(in the rows, 128 means zero)
Each path below is one point turned by a fixed rotation once a step. After each direction that follows a path, write how fast that rotation turns it, in degrees each step (0 if it stays still).
Each turn is a multiple of 5 degrees from 10 to 175, or 0.
Each row of a path follows its step; steps can be skipped.

step 8: [116 129 137 127 123 124 133 116 130 131 131 119 129 131 127 131 127 130
 126 135 130 124 124 128 138 124 127 132 143 127 123 117 128 123 129 124
 120 141 126 118 126 133 138 132 121 132 127 135 132 121 130 125 124 127
 130 130 125 135 134]
step 9: [123 130 127 132 126 136 129 124 130 124 128 113 136 119 134 129 137 123
 123 118 133 131 130 134 125 137 126 126 126 121 132 126 129 132 121 130
 127 121 124 131 134 134 136 128 130 125 113 136 130 121 121 123 131 129
 132 130 118 128 116]
step 10: [135 129 136 130 131 120 132 125 130 117 131 116 131 125 123 128 136 119
 109 134 135 125 137 123 130 132 124 131 128 127 134 116 133 126 133 123
 127 131 123 121 126 120 127 133 122 128 127 118 122 133 128 132 127 128
 130 131 130 124 135]
step 16: [126 128 123 132 111 126 137 123 133 128 120 125 137 125 128 124 127 126
 125 127 138 124 125 135 131 125 128 132 133 115 136 121 129 121 133 118
 121 137 130 115 130 129 133 135 131 136 127 128 120 126 132 128 128 131
 137 129 130 132 131]
step 18: [131 132 138 123 129 126 137 118 126 127 136 116 133 130 131 121 133 131
 118 131 132 121 124 121 126 139 115 132 134 129 135 123 131 129 130 124
 121 129 131 124 116 133 125 138 129 127 131 127 117 125 126 126 125 129
 124 137 121 131 126]
step 20: [120 137 126 135 126 127 134 119 134 129 125 114 136 128 137 129 137 126
 122 134 128 126 130 112 126 127 131 132 132 126 122 121 126 125 126 124
 126 130 121 120 135 128 132 128 120 123 126 131 122 135 112 131 133 125
 134 127 128 121 127]
step 29: [119 135 124 122 124 135 122 122 130 121 128 118 136 123 124 121 128 119
 124 132 117 126 133 132 132 135 119 126 127 131 128 120 127 123 121 133
 127 124 128 116 124 128 128 133 141 126 119 130 119 130 123 131 116 126
 130 132 122 133 130]
step 38: [128 130 131 127 117 136 134 120 132 117 128 124 142 134 131 130 132 115
 123 130 134 124 124 124 129 133 121 134 124 122 128 121 133 134 128 121
 128 117 130 129 133 139 138 121 125 118 131 117 124 128 126 123 128 126
 126 130 126 127 123]
[131 126 126 127 128 128 128 128 126 128 131 128 129 130 127 126 127 126
 129 130 128 128 128 127 125 130 128 128 129 128 129 125 130 129 128 127
 129 128 127 129 127 128 127 127 129 125 127 130 127 126 127 127 130 130
 132 129 128 130 127]
125
[129 129 132 130 129 128 128 129 127 128 128 127 129 126 127 131 129 127
 128 128 129 130 128 128 128 127 130 129 129 127 128 128 128 129 131 126
 129 130 125 128 129 130 127 126 129 128 126 130 130 129 126 126 129 127
 130 126 128 126 128]
65
[129 126 128 129 128 130 131 124 128 126 126 129 127 127 130 126 128 131
 128 129 128 131 125 126 127 129 128 129 128 128 130 129 128 129 130 127
 128 126 129 129 131 129 129 129 127 127 129 128 127 127 128 130 128 128
 129 126 129 127 126]
175
[129 126 127 127 128 127 126 128 128 129 128 128 130 128 127 127 132 129
 127 128 130 131 127 127 127 127 129 126 126 126 126 130 129 127 125 127
 126 129 128 128 128 131 128 128 130 125 128 127 130 127 129 128 127 126
 126 129 129 128 127]
175

step 6: [123 132 128 123 124 134 128 117 131 121 138 124 119 128 136 139 126 125
 127 134 123 138 126 125 127 133 130 137 128 137 127 129 129 129 131 126
 133 129 130 131 129 122 136 131 136 129 119 123 139 130 126 137 124 119
 125 126 131 136 135]
step 7: [129 137 123 128 130 129 132 124 119 122 131 127 135 121 122 124 124 133
 128 139 125 124 132 122 131 132 130 126 118 128 134 135 126 126 128 129
 141 123 127 137 121 126 131 131 138 132 128 131 135 122 128 125 110 127
 125 122 128 126 126]
step 9: [135 134 128 128 135 127 137 122 134 126 121 117 132 120 129 134 126 121
 134 127 118 128 135 125 117 130 132 122 128 129 125 129 134 132 123 125
 131 125 127 128 124 130 125 128 134 136 130 135 113 135 127 122 125 138
 123 133 126 123 135]
step 15: [125 137 132 118 126 134 125 121 123 128 134 128 129 119 130 136 143 129
 129 132 126 121 132 126 130 137 130 125 132 131 126 128 118 132 129 134
 131 122 126 130 119 120 126 137 120 128 124 123 124 124 123 136 129 124
 127 115 126 123 129]
step 17: [128 126 120 130 130 127 140 132 129 131 125 123 130 132 129 138 130 140
 133 139 114 132 129 127 124 129 136 131 139 126 133 131 130 122 123 125
 132 126 124 128 125 114 132 129 130 124 125 126 134 133 121 126 126 134
 115 126 125 130 129]
step 20: [126 132 126 134 134 124 122 128 126 133 124 116 130 114 132 135 138 122
 127 125 131 113 132 122 124 135 124 124 126 126 127 120 121 131 135 130
 132 121 126 132 127 126 129 133 132 134 125 137 132 129 136 127 128 129
 130 123 125 140 129]
step 31: [116 131 128 126 132 132 135 121 125 128 123 121 129 124 131 134 138 116
 126 114 124 132 129 134 130 129 129 129 130 133 128 129 126 137 123 127
 125 123 124 135 123 119 129 126 127 133 121 119 126 136 135 132 125 127
 131 137 129 130 135]
step 33: [119 128 122 124 131 132 133 123 119 126 127 130 125 128 123 135 141 124
 142 127 124 127 134 127 125 132 127 125 130 119 135 123 127 120 139 132
 133 135 133 131 124 119 130 130 125 129 134 123 137 118 127 127 129 123
 129 127 119 127 123]
[129 129 127 130 127 126 128 129 128 131 129 128 128 126 128 127 127 127
 128 127 127 129 130 129 128 131 130 129 128 129 126 127 127 126 127 126
 128 131 127 131 128 130 126 130 129 129 129 128 127 127 127 127 130 132
 126 128 129 131 127]
40
[128 129 128 130 130 129 126 130 127 130 127 128 130 128 124 128 128 131
 129 131 127 126 127 129 132 128 129 127 128 130 126 128 127 125 130 128
 128 126 128 127 128 127 129 127 127 129 127 129 126 129 128 128 129 128
 129 126 128 129 131]
145
[128 127 128 131 127 127 128 127 130 127 127 127 129 127 128 128 128 126
 129 126 130 127 127 126 130 128 131 130 129 127 128 127 127 127 127 129
 130 127 129 127 130 129 129 129 129 131 126 127 126 127 126 126 125 128
 131 128 128 126 128]
160
[125 126 126 126 128 126 128 131 128 126 128 127 129 130 129 128 129 130
 126 127 128 130 128 130 130 127 127 131 129 129 129 128 129 129 125 128
 128 126 128 126 127 127 128 126 129 129 127 126 127 128 127 126 129 130
 127 129 127 131 129]
55
[127 131 129 127 128 128 129 128 129 127 127 128 129 127 131 127 129 127
 127 127 128 128 129 127 129 129 126 125 128 128 127 130 129 128 127 130
 126 127 127 131 129 129 130 126 125 129 127 128 126 129 130 127 130 131
 130 126 128 128 126]
65
